Each row is where one point has got to under a steady rotation. How many ticks took it there?
The counts run from 0 to 172.
[117 113 111 132 148 120 152 102 142 134 162 109 148  84 143 152 162 121
 112 150 116 168 121  94 129 173 140 109 137 102 174 112 135 136 169 152
 120 186 154  96 135 147 110 141 144 149 102 123 116 134  49 191 118 138
 153 133 116 144 111 165 125 161 146  89 136 106 101  95  75 157 122 154
 132  85]  84
[121 138 120 103  99 124 118 145 137 169 127 152  96 117 110 125 145 142
 113 146 135 125 168 164  81 122 108 143  87 133 135 144 144 178 156 134
 149 136 133 115 125 215 161 176 123 161  77 108 135 122 127 198 142 132
 147  97 103 154 126 133  90 140 163 166  99 173 128  69 146  89 131 135
  80 144]  172
[108 116 105 131 117 119 139 176 125 114 136 138 129 125 124 151 115 130
 126 134 126 139 148 137 126 129  89 127  96 139 112 193 122 154 187 152
 149 108 129 162 107 212 175 161 102 150  92 125  63 171  89 125 164 146
 101 142 107 144 124 164  81  92 121 144 126 143 163  81 126 119 154 150
 110 148]  16
[ 92 126 166 152 161 162 167 151 157 136 135 134 116 103 166 116 189 141
  97 154 122 156 126 201  92  99 123 131 128 115 122 109  89 183 152 124
 129 157 110 123 134 170 134 175 135 158 174 106  86 132  98 110 131 113
 119 112 155 119 162 152 120 127 132  73 139 145 142 123 118 153 112 130
 118 140]  147
[124 111  98  90 138 127  93 161 113 135 127  71  98  87  94  92 115 126
 131 117 112 115 144 134  87 130  71 130  86 124 128 170 170 109 138 127
 148 148 113 161  92 107 135 167  85 143  90 154 165 132 155 110 119 172
 136 103 113 152  94 112  69 144 120 139 112 155 155 108 128  96 144 107
 112 174]  6
[103  84  99 164 162 160 167 131 151  91 131  83 135  88 131 110 123 115
 102 143 142 131 104 133  87 143  77  91 100 134 153 153 134 124 128 125
 122 109 108 130  77 159 138 119 107 175 126 125  81 166  64 122 123 151
 118 112 138 150 108 152  91 147 148  75 122 124 131 154 126 172  90 118
 139  83]  113
[110 155 157 117 154 129 124 162 118 101  81 146 124 177 167 142 136 133
 133 133 102 114 140 144 103 126 130 116 128 155 101  80 101 175 124 204
 118 151 139 124 180 142 107 176 113 169 166 142 186  92 145 110 133 100
 129  86 108 133 173 112 149 148 171 128 105 163 109 136 140  99 153 153
 156 132]  150
[102 116  94 152 142 131 120 195 105  73  86  98 101 142 134 155 139 118
 111 144 128 124 119 114 148 165 108 122 163 147 109 136  86 146 173 163
 146 140 158 155 137 158 122 178 111  92 196 137  62 182  63 105 103 142
 100 115 167 112 132 152 123 128 143 124 142 135 154 126 117 176 146 152
 145 139]  27
[101 103 144 151 144 164 150 126 118 123 105 173 128 119 166 152 186 126
  90 128 160 139 149 178  86 140 124 110 108 117 114 106  84 175 166 127
 137 158 158 126 143 208 131 185 139 160 169 114 114 119  98 110 142 114
 128 114 146 114 166 127 130 131 154  94  91 139 115 139 106 136 111 145
 128 125]  148
[143 136 158 149 145 132 154  91 123  90 105  87 169  96 132 103 122 148
 109 142  92 123 122 128 136 109  84 121 114 124 148 182 113 107 143 137
 101 108  93 109  96  91 140 130  89 180 118 141  88 146 105  97 145 155
 149 157  87 169 127 166 122  76 127  89 148 104 179 107  92 126 162  96
 117 112]  106
[102 130 145 106 125 149 112 148 110 152  96 120 111 142 161 111 115 124
 112 144  73 114 168 166 117 112 131 117 123 142 109 111 100 172  98 142
 119 151  79 127 137 104 148 176 130 185 133 107 205  76 147 150 130 104
 148  61 148 137 135 101 124 161 139 147  98 151 127 101 143  98 161  94
 120 146]  156
[120 111 173 176 106 126 164 158 136 146 140 106 124  88 170 113 161 115
 113 134 132 156 113 177 120  99 155 112 144 130 132 103  89 164 126 125
 181 209 132 103 123 106 142 147 165 127 141 146 115 140  68  88 175  77
 118 140 164 113 124 141 155 143 160  99 136 148 129 155  95 135 127 126
 148 125]  55
[126 114 160 145 122 131 111 111 138 199 131 128 134  83 160 136 163 112
 132 140  72 136 126 148 139 116 165 149 146 107 134 131 111 132 149 101
 160 175 108  96 101  94 148 169 206 154 133 105 130 106 103 165 140 108
 156 107 179 127 124 142 122 155 107 108 149  93 121  55 101 158 166  95
 105 135]  66
[120 175 134 139  87 108 127 120 101 141 149 164 139 122 148 131 171 130
  81 114 126 135 163 147 117 144 123 191 137 134 139 135 106 162 216 180
 139 168 134 130 153 160 161 179 135 130 111 112 116  86  92 150 147 112
 152 111 126 107 171  96 137 120 148  82 101 128 128  88  95 128 126 132
 134 134]  165
[129 126 143  96 134 117 129 102 175 148 122  90  98  63 106 103 136 144
 115 167  94 124 124 145 126 133 142  99 133  98 156 133 149 153  95 148
  92 167 102  91 120 119 137 138 150 199 115 116 145 127 127 159  92 146
 182  92 100 187  92 158 128 165 162 130 146 112 120  87 116 117 152  95
 108 106]  82
[129 158 184 136 127 132 126 127 129 152 132 119 110  85 132  79 169 164
  86 126  99 128 154 178  91 124 104 168 167  99 146 131  89 141 115 142
 111 187  74 128 145 107 117 149 134 127 159 131 161 137 143 111 129 148
 175  58 153 106 132  93 149 135 158  84 128 101 153 100 112 123 121  86
 111 156]  163
[113 118 202 154 103  99 151 134 151 169 117 132 173  95 178 139 146 135
 132 143 101 113 117 147 123 144 122 108 130 140 112 130  83 161 102 113
 137 161  91 119  85 154 152 134 189 166 125 150 119 152  77 120 203  70
 159 118 153 146 120 156 115 134 151 143 131 101 131 116 113 126 165 120
 156 116]  49
[120 168 155 169  66 111 149  91 159 165 142 126 166  95 137 134 157 136
 132 140 114 118 115 108 110 138 102 130 165 114 174 125 132 125 120 143
 109 131 157  87 118 124 135 103 139 120  85 115  95 156  74 197 122 128
 112 116 126 135 129 157 151 119 183 116 130  88 110  73 102 151 150 138
  60 106]  78
[141 129 146 124  51  73 139  67 121 150 113 140 142 136 110 152 160 132
 121 123 154 119 147 152 118 182 122 127 109 107 149 134 114 127 168 144
 161 182 150 114 147 150 132 174 133 192 113 155 125 115  96 153 149 118
 174 142 111 146 127  89 132 117 194 106  90  93 117  88  90  82 143 104
 126  87]  74
[135 124 111 116 175 132 103 110 122 119 118  98 151  95 147 101 144 108
 127 145  88 132 126  84 134 147  95 112 151 108 152 155 145  83 158 141
 105 163 103 115 102  63 106 126 120 168 130 142 127 123 101 119 112 160
 179 139  96 159  90 145 131 128 109  65 148  84 118  94  78 131 135 110
 150 130]  100
[161 130 116 112 148 121 100 141 111 110  88  87 112 140  83  94 125 147
 142 126 115  96 140 110  75 137  55 131 131 127 104 144 145 129 125 161
 137 136 181 139 124 133 113 139  68 130 146 165 115 167 152  98 124 179
 108 127  84 144 104 137 141 100 148 173 137 162 160 109 123  64 162 115
 126 168]  12
[137  91  94 142 101  92 102  97 113 176  97 126 113 122 142 142 171  92
 107 125 120 134 132 135  94 192 118 114 144 105 150 111 139 105 122 128
 182 192 146 120 131 147 128 177 159 145 117 125 156 137  99 153 128 106
 154 119 164 138 109  77 134 183 159 128  99 102  80  97  98 134 125 116
 122 120]  68
[102 103  86 131 137 130 148 113 127 117 107 133 160 149 100 164  92 120
 160 142 133  94 131  79 111 162  73 118  96 125 115 129 144 122 170 177
 115  89 145 116 123 151 117 123  83 185  93 113 121 146 115 172 122 156
 117 146  78 163 110 165  74 125 174 146 121 135 117 112 134 111 162 158
 112  89]  109
[115  72 113 116 141 138 158 180 129 128 158 106 108 100 111 124 120 136
 161 150 159 129 143 154  85 160  86  89  84 131  90 123 118 163 159 141
 142 138 150 184 120 179  98 156  99 144 139 154 153 150 124 102 129 144
  91 128 132 152  86 164  78 150 144 150 129 172 167 134 142 106 125 147
 143 157]  23
[105 133 164 171  75 119 125 123 108 146  91 116 141 128 184 165 165 103
 108 122 117 115 101 147 131 108 142 114 164 154 149 125  90 124 135 109
 168 186 166  87 139 101 154 183 151 111 149 147 111 135  70 149 141  82
 115 123 159 106 164 128 168 117 144 152 131 126 115  99 114 136 179 108
 104 141]  61
[119 105 143 145  43 101 131 141 117 160  86 100  94 133 108 159 129 111
 129 111 125  92 146 160 122 160 132 100 111 151 140 108  92 125 100 119
 157 160 154 130 142 102 121 169 154 154 110 138 179 121 107 163 121 101
 124  68 182 130 129  91 134 164 197 149  75 113 131 128 147 110 138  89
  80 105]  63
[ 85  85  70 156 165 170 125 167 111 100  82 124 108 181 138 159  97  73
 109 134  91 106 111 122 120 134  76 111 114 143 102 135 119  95 153 165
 170  88 127 135 136 105 136 163  91 162 125 100 148 128 119 146 117 134
  92 108 142 150 135 101  78 160 125 126  99 155 107 143 143 145 142 126
 120 126]  126
[111 137 147 104 174 131 109 182 142 101 106  84 160 102 159 111 110 138
 148 153  89 102 109  85 120 148  74  96 135 125 115 128 108 153  98 178
  87 125 122 131  75 133 121 100 106 131 123 144 133 175 112 107 161 126
 142 118 101 162  81 171 119 129 135 179 130 140 131 110 122 136 162 168
 154 158]  19
[137  83 146  86 179 128 123 183 128 114 138 106 140  86 137 115 123 136
 159 148 133 154 132 140 115 135 115  90  95 125  95 107 124 169 143 162
 115 174 131 178 107 141  91 145 105 162 158 159 154 150 142  67 127 134
 107 128 126 131  87 155  94 140 118 145 133 147 162 137 128  89 162 134
 169 163]  24
[102 115 165 164 112 152 151 180 111 112  73  89 111 118 176 138 130 120
 117 115  96 116 120 141 163 132  97 118 143 149 117 177  87 119 134 102
 144 107  94 166  91 112 139 179 131 129 148 120  87 174  78  97 155 123
 111  96 193 128 124 147 100 109 122 146 114 100 178 107 138 176 164  94
 129 144]  32
[116 139 148 162 182 158 139 126 127 139 122 171 192 146 151 115 155 128
 140 123  92  96 111 107  92 144  77 167 181 102  76  84  94 117 168 171
 111 120 123 135 155  91  96 134  92 147 190 101 119 154 152 103 148 141
 122 129 126 115 135 129 122  93 140  75 162 119 122 133 123 120 167 137
 148 161]  134
[126 108 157 140 136 132 142 148 170 173 138 132 137 103 120 119 158 115
 174 167 122 127  99 138  85 154 128 110 185 123 117  63 116 175  97 164
 142 183 129 124 145 114  98 131 166 145 173 113 153 150 146 138 131 112
 104  87 166 135 100 157 144 179 200 174 157 132 103 125 140 122 148 148
 125 159]  53
[126 133 158 128 132 124 149  89 112 112 122 116 181 103 103  98 121 144
 156 140 113 108 126 129 110 109  77 112 105 115 127 157 122 115 133 148
  87 140 105 123 117  59 111 125  70 188 119 160 133 126 134  92 143 168
 139 151  77 152 101 151 117  77 135  86 151 113 165 123 102  91 179 101
 135 116]  105
[101 148 175 130 132 139 156 145 127 144 128 151 142 141 124 113 106 133
 156 145  96  87 148 142  96 141  81 150 127 134  80 102  79 165 118 181
 107  97  54 137 133 121 125 129 112 188 143  91 154 122 180 115 164 130
 129  94 120 143 143 143  84 107 173 112 111 118 139 131 173 107 160 119
 127 125]  139
[103 117 132 167  35 127 126 125 115 135  76 115 110 147 139 142 150  94
 100 111 122 119 120 164 125 124 141  99 130 160 159 135  91 110 110 111
 168 168 179 121 147 123 144 191 136 132 114 140 130 132  72 151 122  98
 113  94 153 125 143 100 143 146 171 161  85 126 122 118 130 131 143 100
  89 124]  62
[137 119 145 152  52  98 140  59 124 173 135 136 131 105 123 129 188 133
 113 116 160 139 148 175  99 155 123 138 125 103 168 151 127 125 175 121
 153 169 153 117 143 151 128 168 154 156 128 151  82 136  72 151 133 131
 152 136 144 121 141 112 136 103 166  90 116  80 140  95  86 112 115 106
 114 100]  73
[131 182 163 139 103 115 126 121 116 139 149 145 131 105 157 115 183 158
  72 122 111 131 156 134 109 153 112 188 159 122 124 143  88 148 168 152
 115 175  78 128 162 132 137 148 141 118 146 108 119 107 102 129 139 132
 164  74 156 103 158 106 134 101 145  65 109  98 130  89  91 136 102 101
 129 157]  164
